In the rows, 128 means zero.
R: rows in 4 groups, each row roughly a mix of its group's directions:
R (136 x 14):
[[ 89  85 174 114 144 155 140 142 140  78 115 175 129 121]
 [ 81 127 121 112 150 113 126 148 137  66 115 177 133  86]
 [166  79 121  77 110  95 136 117 156  98 149 144 102  99]
 [159  98 114 140 147 133 112 169 154 117 154 173 132 190]
 [166  72 109 142 109 158 123 150 174 101 169 128 127 151]
 [124 122 120 100 158  61 146 116  71 105 103 124 131 156]
 [123 147  59 147 107 108 160 113 135 112 138  75 160 119]
 [170  89 148  73 129  95 137 132 121 109 156 127  82 155]
 [ 99 150 102 161 144 156 163 143  95 138 117 126 179 178]
 [165  88 104 124 137 131 122 124 101  92 143 186 159 168]
 [115 140 128 114 108 168 152 174  88 154 151  72 117 151]
 [125 163 145 136 150  72 100  66 132 121  96 155 127 110]
 [ 73 152 124 155 145 165 140 141  77  98 116 133 168 147]
 [137 134 120 138 179  58 129  87 101  97 104 132 114 132]
 [ 96 157 170 146 151 139 102 109  85 151  83 162 151 139]
 [161 111 176  96 126 112  83  96 123 134 121 172  96 100]
 [175 131  59 134 123  87 116 131 172 120 157 135 125 117]
 [129  97 107 173 137 196 139 169 133 154 124 145 159 136]
 [158 133 108  97 152  58 138 142 130 172 115 117  89 117]
 [149 140 144 154 146 136 107 131 121 181 115 161 150 199]
 [171 141 122 107 107  86  85 113  79 150 138  96 118 160]
 [112 132 193  77 102 138 111 116 144 140 121 157 102  88]
 [109 133 149 111 150 171 134 191 124 102 165 150  84 130]
 [116 134 174 135 167 184 122 155 105 112 146 165  87 129]
 [167 173 100 137  81 127  94 100 140 158 161  92 127 118]
 [ 60 150 138 114 132 113 180 132 123 138  85 117 164 140]
 [171 141  94 176 129  96  67 105 125 145 127  98 125 126]
 [147  81 121 108 143  86 127 131 148 106 115 186 153 172]
 [139 113 159 130 184 125 109 171 107 161 110 167  94 154]
 [137  93  95 108 130 111 183 164 174 112 151 127 131 167]
 [114 197 122 165 150 120  88  94  86 127 116 128 131 106]
 [ 81 166 162  99 142 121 157 134 146  73 151 129  93 134]
 [165 130 125 127 123 124 141 126 139 139 159 132 140 222]
 [107 175 134 167 128 148  84 150 117 186 106 101 128 114]
 [122 190 144 153 157 109 111 122  94 145 131  94 106 179]
 [161  99 155  99 151 119 121 116 146  88 151 187  88 122]
 [180 158  95 155 101 127  84 115 141 145 170  94 114 133]
 [163 113  54 176 136 104 131 111 137 140 116 114 162 119]
 [190 147 109 119  99 110  77  89 138 134 160 154 124 118]
 [182  97  88 169 124 119  87 120 153 123 143 145 153 162]
 [180 112  78 168 141 111 107 137 149 107 166 104 111 156]
 [112 140 178 123 146 169 101 116  68 111 123 175 123 123]
 [124 176 111 147  86 146 112 128 143 150 154  59 118 107]
 [118 127 133  82  95 132 172 119 175  78 171 132 121 130]
 [122 162 116  86 133  71 127 132 115 151 112 114  95  71]
 [190 136 117 167 126 151  82 122 135 165 159 113  95 121]
 [137  83 115  93 149 103 142 180  75 119 126 121 119 166]
 [181  76 106 126 104 159 118 165 141 131 172 114 115 149]
 [112 159 160 108  74 156 104  75 110 112 136 124 143  93]
 [ 97 141 132 119 124  93 133  75 121 122  80 136 152  68]
 [133 133 120 132 102 122 132  95  94 187  91  81 148  91]
 [ 72 180 129 139 117 166 134 135  91 151 105 122 165 107]
 [176 107 108 160 101 180 103 129 103 158 153  90 126 117]
 [109 179 119 161 120 145 144 124 125 187 115  70 134 119]
 [139 171 133 145 112 122  62  96 159 118 143 142 109  83]
 [ 75 115 165 146 165 167 146 160  91 120  97 137 137 148]
 [116 171  94 166 123 154 126 112  74 141 121 117 181 145]
 [122 132 164  96 119  93 154 133 137 172 116  67  94 150]
 [115 116 158 126 168 151 111 164 118 137 107 207 129 136]
 [146  93 107  90 102  76 143 127 183 109 138 107 111 103]
 [ 58 177 152 111 135 139 130 137 115 110 107 160 137  91]
 [132 106 114 156  99 131 111  82 143 105 119  87 134  60]
 [157  98  98 131 148  99 172 151 187 159 128 134 125 162]
 [133  81 117 107 129 164 134 205 145 133 145 158 114 115]
 [102 112 192 117 126 153 159 107  87 148  97 105 137 162]
 [147 105  82 103  77  98 124 113 123  90 148 113 173 150]
 [195 130 101 123 100  90 109  88 144 137 160  99 113 137]
 [142 116 106 145 157  96 177 111  93 132 118  71 126 169]
 [167 149 107 154 121 127 129  94 130 199 118  93 120  94]
 [165 131 120 106 129  61 126  72  99 103 135 112 120 151]
 [168  95 143  94 132  83 112  81 113  84 135 149 105 120]
 [100 185 138 102 118  84 154  98 154  95 147 100 114 147]
 [131 177 130 163 166  87  94 105 102 138 112 132 132 177]
 [120 137 113  97  90 114 163 104 134 135 130  72 118  66]
 [139 140  75 166 121 137 149 148 138 153 143  93 164 182]
 [122 133 170  82 103  82 122 104 161 159 103 115 102  95]
 [139 115 151 150 168 135 148  96 108 164  88 178 155 160]
 [187 129 123 140  94 124 105 103 135 166 156  75 112 153]
 [154 127 137 128 103 101 155  84 169 151 137  63 109 144]
 [116 110 115 125 133 103 126 105 177  69 121 179 143  91]
 [122 183 139 123 121 102 141  84 146  86 165 106 116 171]
 [ 89 145 151 136 147 134 102 128 150 126  93 199 144  90]
 [ 79 121 128 113 159 101 162 121 133  80  95 173 150 108]
 [129  99 129 123 117 174 137 195 133 144 154  86  91 113]
 [127 160 178 108 123 137  99  96  62 162 109 136 121 123]
 [172 108 107 154 141 166  94 177 113 149 158 149 121 163]
 [162 149 106 145 136 108 136 127 102 197 122  87 129 171]
 [148  79 140  88 132  99 124 139 149  90 138 183 128 164]
 [ 84 148 123 106 101 103 158 105 127 127 101  79 139  73]
 [ 85 121 177  84 123 132 129 114 116  92 108 165 122  81]
 [126 132 154 122  99 182 149  87  83 141 130  93 125  84]
 [113 165 134 129 118  88 137  78 103 166  88  83 143 117]
 [176 126  74 164 103 122  81 122 129 156 137  96 139 106]
 [128  90 118  83 150  82 137 145  90  81 120 164 132 145]
 [ 91 139 146 138 188 110 109 185 128 111 112 157  99 141]
 [118  82 121 105 146  93 167 117 161  71 118 166 137 121]
 [118 152 129 115 112 125  86 144 158  99 154 124  85  61]
 [152 141 126 148 112 153  78  90 142 124 134 194 158 109]
 [158  85 111 132 131 117 125 128 171 102 139 183 157 175]
 [169 106 144  81 132  72 141  84 108 150 109 150 121 141]
 [166 110 153  93 153 110 114 153  76 141 141 130  80 165]
 [143 179 123 125 132 111 115 121  76 199 111 108 123 132]
 [168 155  71 142 101  86  93 109 134 161 132 107 150 125]
 [ 99 179 100 174 141 131  99 116  86 136 100 128 168 113]
 [126 152 130 169 170 110  96  85 136 114  99 180 134  99]
 [160 171 106 142 136 102 101 130  92 178 135  81  99 131]
 [ 77 163 149 156 134 161 164 106 146 159  91 136 161 115]
 [115  92 139 121 165 121 178 139 111 147  87 164 156 171]
 [145 123 101  98 110 134 126 114 146  94 149 206 155 100]
 [ 89 128 171 124 123 128 167 110 116 145  98  57 113 117]
 [ 87 145 168 128 167 147 122 159  72 153  92 143 116 125]
 [174  94  99  94  97  88 145 124 178 134 151 109 114 123]
 [156 158  73 136  92 114  91 113 131 137 148 103 131  74]
 [123 181 163 107 127 107 134  75  78 156 111 122 132 151]
 [142 103 133 130 160 166 118 189 104 150 133 179 123 159]
 [110 124 150  85 141  73 163 141 104 140 108  82 100 155]
 [100 120 150 120 168 139 164 132  98 125  98 189 157 162]
 [133 135  84 149 123 151 157 134 136 120 154  70 103  70]
 [171 105 135 122  99 154 111 163 129 181 155  91 106 159]
 [163 143 115 144 147 140 101 142 130 105 174 174 125 190]
 [151 103 161 119 145 149  81 132 113  85 151 180  93 118]
 [104 121  77 127 126 140 200 150 122 101 141 104 162 144]
 [141 126  97 124 134 119 158 155 168 188 113 171 161 154]
 [112  80 114 122 131 129 165 147 191  83 130 161 145 127]
 [108 155 169 146 149  98 144  75 116 121 106 102 131 183]
 [134 193 101 141 128 117  93 120  70 158 127 103 124 106]
 [154 147  98  92  84  96 150  80 152 127 148 145 165 146]
 [184 113 117 167 140 142 102 146 150 159 154 132 117 186]
 [177 132 147 117 111 105  97  83 121 193 109 146 136 140]
 [131 166 128 174 113 161 101 133 126 192 124  82 130 129]
 [165  98 117 141 147 123 112 152 146 125 144 173 141 201]
 [118 168 167 148 140 164 120 141 111 184 122 134 131 183]
 [ 93 124 100 126 152 152 135 185  68  98 125 150 149 127]
 [114  85 129 107 132 157 137 182 163  90 147 164 110  98]
 [144 124 151  94 110  92 119  89 148 154 109 117  96  64]
 [123 163 135 153 153 155  91 140  61 159 115 118 108  96]]
one row of each group, then the others: which group is each in?
[163 109 151  76 100 138 147 102 147  93 177 150 103 135] | K
[149 138 153 138 107 167 151 101 105 142 161  71 116 175] | Z
[125 133 162 109 132 104 153 122  98 171 108  60  94 140] | D
[123 137 169 141 147 168  75 128  92  96 140 156  95 100] | G

[134 134  95 121  92 141 115 147 158 102 170  94 102  68] | Z
[113  91 157  94 135 163 167 158 150  92 149 174 120 145] | Z
[152 147 157 130 180 136 122 100  73 117 136 176  97 140] | K
[109 103 127 120  95 117 145  86 153 109 103  99 142  58] | Z
[140  77  95 122 150  98 173 143 172 108 121 162 147 151] | D
[ 90 128 160 107 118 127 174 147 136 143 119  56  99 126] | Z
[103 173 155 179 155 164  96 122  92 158 103 129 129 121] | G
[164  85  98 143 123 150 110 195 149 151 153 117 117 150] | Z
[ 82 174 182 143 137 169  97 135  97 130 122 119 107 113] | G
[151 113  57 136  99 114 150 122 124 118 144 103 179 157] | G
[ 64 107 148 125 128 163 154 145 145  73 116 147 146 103] | D
[ 76 167 149 127 128 136 153 110 108 147  95  94 123  71] | G
[199 114 136 151 132 146 103  81 122 154 142 163 131 157] | K
[ 84 115 161  86 121 159 172 153 118 131 116 117 107  78] | Z
